In the data rows, zero lies at 7.5, halfway between 7 and 8.
Some points, one per row:
[10.  7.  7.  7.  6.  6. 14.  6.  6.  7.  7.  7.  7. 15.  7.  3.  3.  7.  6.  1.  7.  7.  7.  5.]
[ 4.  7.  4.  7.  8.  6.  2.  6.  6.  9.  7.  6.  7.  3.  7. 13. 11.  7.  7. 15.  8.  7.  7.  8.]
[15.  7.  4.  6.  7.  6.  6.  8.  9.  7.  7.  7.  6. 15.  7.  3.  3.  7.  7.  0.  7.  7.  7.  6.]
[ 4.  7.  5.  8.  7. 15.  2.  7.  6.  7.  6.  6.  7.  1.  7.  1. 15.  7.  7.  5.  7.  8.  6.  6.]
[ 4.  8.  4.  7.  7.  6.  2.  7.  6.  7.  7.  6.  6.  3.  7. 15.  6.  7.  7. 13.  8.  7.  8.  9.]
[15.  7.  5.  9.  7.  6.  1.  7. 15.  7.  6.  6.  6.  6.  7.  2.  4.  9.  6.  0.  7.  7.  7.  7.]
[ 9.  7.  9.  7.  7.  5. 15.  8.  7.  7.  6.  8.  6. 15.  7.  2.  5.  7.  7.  2.  8.  8.  7.  5.]
[ 4.  8.  5.  8.  8.  6.  4.  6.  6.  8.  7.  5.  7.  4.  7. 13. 12.  7.  6. 15.  9.  8.  8.  9.]
[13.  7.  5. 14.  7.  6.  2.  6. 15.  7.  6.  6.  6.  2.  8.  1.  4.  8.  6.  0.  6.  8.  7.  6.]
[ 4.  8.  4.  7.  7.  6.  2.  7.  6.  6.  7.  6.  6.  3.  6. 14.  6.  7.  7. 14.  8.  7.  7.  8.]
[ 5.  8.  4.  6.  7.  6.  1.  6.  6.  8.  7.  6.  5.  2.  6. 15.  4.  8.  6. 12.  7.  7.  7.  8.]
[ 4.  7.  4.  7.  7.  7.  2.  7.  6.  7.  6.  6.  6.  2.  6.  3. 15.  7.  7. 13.  7.  7.  6.  5.]
[ 4.  8.  4.  6.  7.  6.  1.  7.  7.  8.  7.  5.  6.  2.  7. 15.  3.  7.  6. 10.  7.  7.  7.  9.]
[ 5.  7.  5.  7.  7.  6.  2.  6.  6.  9.  6.  7.  7.  4.  7. 13. 11.  7.  6. 15.  8.  7.  7.  8.]
[ 5.  7.  4.  7.  7.  6.  1.  6.  6.  7.  7.  6.  6.  1.  6. 12.  6.  8.  6. 14.  7.  7.  7.  5.]
[ 5.  7.  5.  6.  7.  5.  1.  7.  6.  8.  7.  6.  6.  3.  6. 13. 10.  7.  7. 15.  7.  7.  8.  8.]
[15.  7.  6.  8. 13. 10. 12. 15. 11.  8. 11. 15. 15. 15. 11. 13.  4.  9. 11.  6.  8.  9. 12. 15.]
24 more points follow, each with its number after it:
[ 6.  7. 15.  8.  7.  6. 15.  7.  8.  8.  8.  6.  8. 13.  9.  3.  3.  8.  8.  2.  8.  7.  8.  5.] 0
[12.  8. 11. 10.  7.  7. 15.  8.  6.  7.  8.  7.  5. 15. 10.  1.  5.  8.  7.  2.  8.  7.  7.  6.] 1
[ 4.  8.  4.  8.  6. 15.  2.  6.  6.  7.  7.  6.  6.  1.  7.  1. 15.  7.  7.  3.  7.  7.  7.  6.] 2
[ 6.  8. 15.  6.  7.  8. 14.  6.  7.  7.  9.  7.  9.  5.  8.  1.  6.  8. 13.  1.  7.  7.  7.  5.] 3
[ 4.  8.  5.  7.  7.  8.  1.  7.  6.  7.  6.  5.  6.  3.  7.  2. 15.  7.  6. 11.  7.  8.  7.  6.] 4
[ 5.  7.  5.  7.  8.  6.  1.  6.  6.  9.  7.  7.  6.  3.  7. 13. 11.  7.  6. 15.  8.  7.  7.  8.] 5
[ 5.  7.  5.  6.  7.  6.  2.  6.  6.  8.  6.  6.  6.  1.  7. 14.  9.  7.  6. 15.  7.  7.  8.  8.] 6
[ 4.  8.  5.  7.  7. 15.  2.  6.  6.  7.  7.  6.  6.  1.  6.  1. 15.  7.  7.  5.  6.  7.  7.  6.] 7
[15.  8.  7.  9. 12. 10. 12. 13. 11.  8. 10. 15. 14. 15. 11. 11.  4.  8. 10.  5.  7.  8.  8. 14.] 8
[15.  9.  4.  6. 13. 10. 10. 14. 14.  8.  9. 15. 13. 15. 10.  9.  6.  9. 11.  3.  7.  8.  7. 14.] 9
[ 4.  7.  4.  7.  7.  6.  3.  6.  5.  8.  7.  6.  7.  4.  7. 13. 12.  7.  6. 15.  9.  7.  8.  9.] 10
[ 3.  8.  5.  6.  6. 11.  1.  6.  7.  7.  7.  6.  6.  3.  7.  1. 15.  7.  6.  9.  6.  7.  7.  6.] 11
[ 8.  7. 11.  7.  7.  5. 15.  7.  6.  7.  8.  7.  6. 14.  7.  1.  4.  7.  7.  1.  7.  7.  7.  5.] 12
[ 4.  9.  7.  8.  9. 10.  3.  6.  7.  7.  8.  5.  7.  1.  7. 12. 15.  7.  8. 15.  9.  8. 10.  7.] 13
[ 4.  7. 15.  6.  7.  7. 15.  7.  8.  7.  7.  8.  9. 10.  8.  1.  6.  7.  9.  2.  7.  7.  7.  5.] 14
[ 4.  8.  5.  6.  7. 13.  2.  6.  7.  7.  7.  6.  6.  2.  7.  0. 15.  7.  6.  7.  7.  7.  7.  6.] 15
[ 6.  7. 13.  7.  7.  6. 15.  7.  6.  6.  8.  6.  7. 13.  6.  2.  4.  7.  7.  0.  7.  7.  7.  5.] 16
[ 4.  8.  7.  8.  8.  8.  4.  6.  7.  7.  8.  6.  7.  2.  6. 13. 14.  7.  7. 15.  9.  7. 10.  9.] 17
[13.  7.  5.  7.  6.  6. 11.  7.  6.  7.  6.  7.  6. 15.  7.  3.  3.  7.  7.  0.  8.  8.  6.  5.] 18
[ 9.  7. 10.  6.  7.  5. 15.  8.  6.  7.  7.  7.  6. 15.  7.  1.  5.  7.  7.  2.  8.  7.  7.  5.] 19
[ 6.  8. 15.  6.  7.  7. 15.  6.  7.  7.  9.  7.  9.  5.  7.  1.  6.  9. 13.  2.  6.  8.  7.  5.] 20
[ 5.  8.  4.  7.  6.  5.  1.  6.  6.  7.  6.  6.  6.  3.  6. 14.  5.  7.  6. 13.  8.  7.  7.  8.] 21
[15.  9.  4.  6. 14. 10. 10. 15. 14.  8.  9. 15. 13. 15.  9. 10.  6. 10. 11.  2.  6.  8.  7. 15.] 22
[ 9. 11. 15. 11.  7.  6. 15.  9.  8. 11. 15. 15. 15. 15. 11. 14. 11. 11.  8. 14. 15. 11. 15. 12.] 23
Which of these numbered points is nearest to each point below, looking only along the 3 directions in which the first points spread most? Its number follows each.
[ 8.  7. 11.  7.  6.  5. 15.  7.  6.  7.  8.  6.  7. 15.  7.  2.  4.  7.  6.  0.  6.  7.  7.  5.] > 12
[15.  9.  4.  6. 13. 10. 10. 15. 14.  8.  9. 15. 13. 15. 10. 10.  6. 10. 11.  3.  7.  8.  8. 15.] > 22
[ 5.  7.  5.  7.  7.  6.  1.  7.  6.  9.  7.  6.  6.  3.  7. 13. 10.  7.  6. 15.  7.  7.  7.  8.] > 5
[ 4.  8.  4. 15.  8. 15.  2.  6. 14.  7.  7.  5.  6.  2.  7.  2.  3.  8.  8.  0.  6.  8.  7.  4.] > 2
[ 4.  8.  6.  8.  8.  7.  4.  6.  6.  8.  7.  6.  6.  3.  7. 13. 12.  7.  6. 15. 10.  8.  8.  9.] > 10
[11. 10. 13. 11.  7.  7. 15. 11.  7.  9. 15. 15. 15. 15. 11. 14.  9. 10.  6. 12. 14.  9. 15. 13.] > 23
[ 4.  7.  5.  7.  7.  6.  1.  6.  7.  8.  7.  6.  6.  2.  7.  8. 13.  7.  6. 15.  7.  8.  8.  5.] > 13
[ 9.  8. 13.  9.  7.  5. 15.  7.  7.  7.  9.  6.  7. 15. 10.  3.  4.  8.  7.  0.  7.  8.  7.  6.] > 1
[ 5.  8.  4.  6.  6.  7.  1.  6.  7.  8.  6.  5.  5.  2.  7. 15.  3.  8.  6.  8.  7.  7.  7. 11.] > 21
[ 4.  8.  4.  6.  6.  7.  1.  6.  7.  8.  6.  5.  6.  2.  7. 15.  3.  7.  6.  7.  7.  7.  7. 11.] > 21
[15.  7.  4.  6.  7.  6.  3.  8. 12.  7.  7.  6.  6. 13.  7.  2.  3.  8.  7.  0.  7.  7.  6.  6.] > 18
[ 8.  8. 14.  9.  7.  6. 15.  7.  8.  7.  8.  5.  8. 14. 10.  3.  4.  8.  7.  1.  8.  8.  8.  6.] > 0
[10.  7.  9.  7.  7.  6. 15.  8.  6.  7.  7.  7.  6. 15.  6.  1.  5.  7.  7.  2.  8.  8.  7.  5.] > 12
[ 8.  7. 11.  7.  7.  6. 15.  8.  7.  7.  7.  9.  8. 15.  8.  2.  5.  7.  7.  3.  7.  7.  7.  5.] > 19
[ 4.  8.  5.  6.  6. 14.  2.  6.  7.  7.  7.  6.  5.  2.  7.  1. 15.  7.  6.  6.  6.  7.  7.  6.] > 7
[ 4.  8.  4.  6.  7.  7.  1.  6.  7.  8.  6.  5.  6.  2.  7. 15.  3.  7.  6.  9.  7.  7.  7. 10.] > 21
[ 6.  8. 15.  6.  6.  8. 14.  6.  6.  7.  9.  7.  9.  5.  7.  1.  6.  8. 13.  1.  7.  7.  7.  5.] > 3
